One turn moves every row onto another: examples first, then more rows asked:
q427: [ 0.81  4.66  0.71 -1.39  0.19  1.62  1.59  1.42 -1.81 -0.74 -1.63 -0.71
  0.69 -0.38  0.20  1.10 -1.71 -1.77  2.20 -1.95 -1.61]
q833: [-0.60 -0.70  1.78 -0.75 -0.89 -3.51  2.35  0.81 -1.35  1.39  0.08  0.51
  0.15  0.39 -0.83  1.11 -0.97 -2.13  2.61 -0.85 -0.43]
q587: [ 0.43  0.57  0.04 -0.15  0.29 -2.40  1.07  1.43 -0.38  2.43  0.00  2.03
  1.04  0.95 -0.84  2.16 -0.08 -0.68  1.58  0.57 -0.47]
q186: [ 0.46  1.63  1.14  2.62  1.10 -0.47  1.35  1.24 -0.81 -0.49 -0.14  0.61
 -0.20  0.49 -1.84 -0.33 -0.88 -2.02 -0.24  0.76 -1.22]
q190: [-1.44  1.19 -0.32 -0.48  0.35 -2.70  0.27  1.87 -0.07  1.77  0.18  0.23
  0.87  0.17 -1.08  0.13  0.43 -0.01  1.76 -1.47  0.58]
q81: [-1.59  0.31 -0.29  0.83  1.76 -0.51  2.07  1.92 -0.50 -0.32  2.13  1.97
  1.13  2.40 -1.42  0.44 -0.91 -1.74  1.54 -0.41 -3.57]
q424: [ 0.26  1.54  0.05  3.04  0.24 -1.53  2.19 -0.08  0.36 -1.24 -0.16  0.26
  0.81  0.85 -1.34  0.62 -1.60 -0.50  0.64 -1.15  0.15]
q297: [-1.40  0.46  1.44  0.17  2.20  0.48  0.65  2.74  1.13  0.66 -0.97  1.91
  0.54 -0.25 -0.55  1.43  1.43 -1.96  1.16 -1.61 -1.81]
q722: [-0.06 -0.26  0.40 -2.59  0.44  0.83  1.93 -0.70 -1.36 -1.20 -0.02  1.05
  0.60 -0.73 -0.43  0.42 -1.07 -1.58  1.86 -4.65  0.03]
q879: [ 0.22  1.53  0.99  0.44  2.38 -0.23  0.20  3.16  2.03  0.07  0.71  3.03
  0.24 -0.72 -1.68  0.79 -0.85 -1.28  1.73 -3.58 -1.23]
q909: [-0.62  1.94 -0.10 -2.40  0.42 -0.30  1.73  0.58 -2.19 -0.10  0.41  1.09
 -0.98  1.00 -0.66 -2.20 -1.56 -0.77  4.43 -3.16 -2.04]
q14: [ 0.88  2.45  0.13 -2.09  1.00 -0.32  3.56 -0.82 -1.73  0.71 -1.47  0.16
  1.10  0.39  0.05  1.42 -1.10 -1.15  3.62 -2.97 -2.59]
q550: [ 1.25  2.33  1.50 -2.34  0.21 -0.80  2.48  1.12 -2.16  0.18 -0.54 -1.98
  0.98 -0.54 -0.54 -1.07 -2.14 -1.68  2.18 -2.08 -3.38]
q655: [ 0.04  0.49  2.39 -0.33  1.01 -1.09  2.16  0.58  2.11  0.04 -0.03  0.93
  0.65  0.74  0.70 -0.30 -0.51 -1.25  2.10  1.04 -3.43]
q649: [ 0.12  1.59  2.96 -0.21  1.20 -0.73  0.10  1.77  1.98 -0.46  1.65  1.46
  0.36  1.76  1.14  0.07 -2.09 -0.13  2.64 -0.89 -3.13]
q419: [-0.44  0.09  3.21 -0.29  1.35 -1.63  0.07  1.87  1.15  0.43  0.36  0.92
 -0.86 -0.27 -0.51  0.92  1.22 -1.97  1.85 -3.26 -1.79]
q603: [ 2.05  2.98  0.27 -2.04  0.93 -0.04  1.94  0.94 -2.36 -0.32  1.36  0.59
  1.07  0.11 -1.34  1.95 -1.80 -2.08  1.98 -3.70 -2.75]
q103: [ 1.60  1.03  1.32 -0.09  0.81 -0.29  2.09  1.01 -2.53 -2.70 -0.02  0.80
 -2.32 -0.08 -0.79  0.86 -1.62  0.11  2.18 -3.69 -1.97]
q675: [ 0.86  1.04  0.32 -1.54 -0.84  0.15  0.84  1.92 -1.78  0.07 -1.50  0.40
  0.88  0.00 -0.12 -0.26 -3.77  0.98  2.59 -2.42 -0.77]
q508: [-1.06  2.58 -0.03  1.03  2.23 -0.41  1.16  2.04 -0.04 -1.71  0.12  0.41
  0.16 -1.13 -0.62 -1.37 -1.59  0.09  0.25 -0.33 -0.08]
q827: [-0.71 -0.29  0.37  1.52  1.25 -1.29  3.40  0.76  0.15 -0.33  0.70  2.81
  0.81  2.28 -1.50  1.74 -2.37 -1.91  3.20 -2.86 -2.35]
q731: [-2.35  0.53  1.10  1.20  1.56  0.33  1.74  0.12 -1.53 -0.99  1.42  1.26
  0.70  3.13  0.15  0.21 -2.14 -1.66  1.43 -1.21 -1.68]
q735: [-1.54  1.46  2.88 -1.31  0.60 -0.74  1.15  0.93 -0.24 -0.73  0.08  0.43
 -0.67  0.16  2.07 -0.34 -1.59 -1.44  2.53  1.14 -1.19]
q700: [ 0.27  2.79 -0.34 -1.43  1.76  0.46  2.93  2.25 -1.01 -1.56 -0.86 -1.02
  0.85 -1.26 -0.55  1.02 -0.45 -0.29  2.21 -3.71 -3.41]
q220: [ 0.37  2.38  0.19 -1.57 -1.96  0.00  1.83  1.24  1.49 -2.58 -0.26  0.18
 -0.28 -0.96 -0.66 -0.12 -1.44 -0.76  3.33 -2.99 -1.64]

q700 goes to q550
q220 goes to q909
q508 goes to q833
Where do these go?
q419 goes to q649
q186 goes to q587

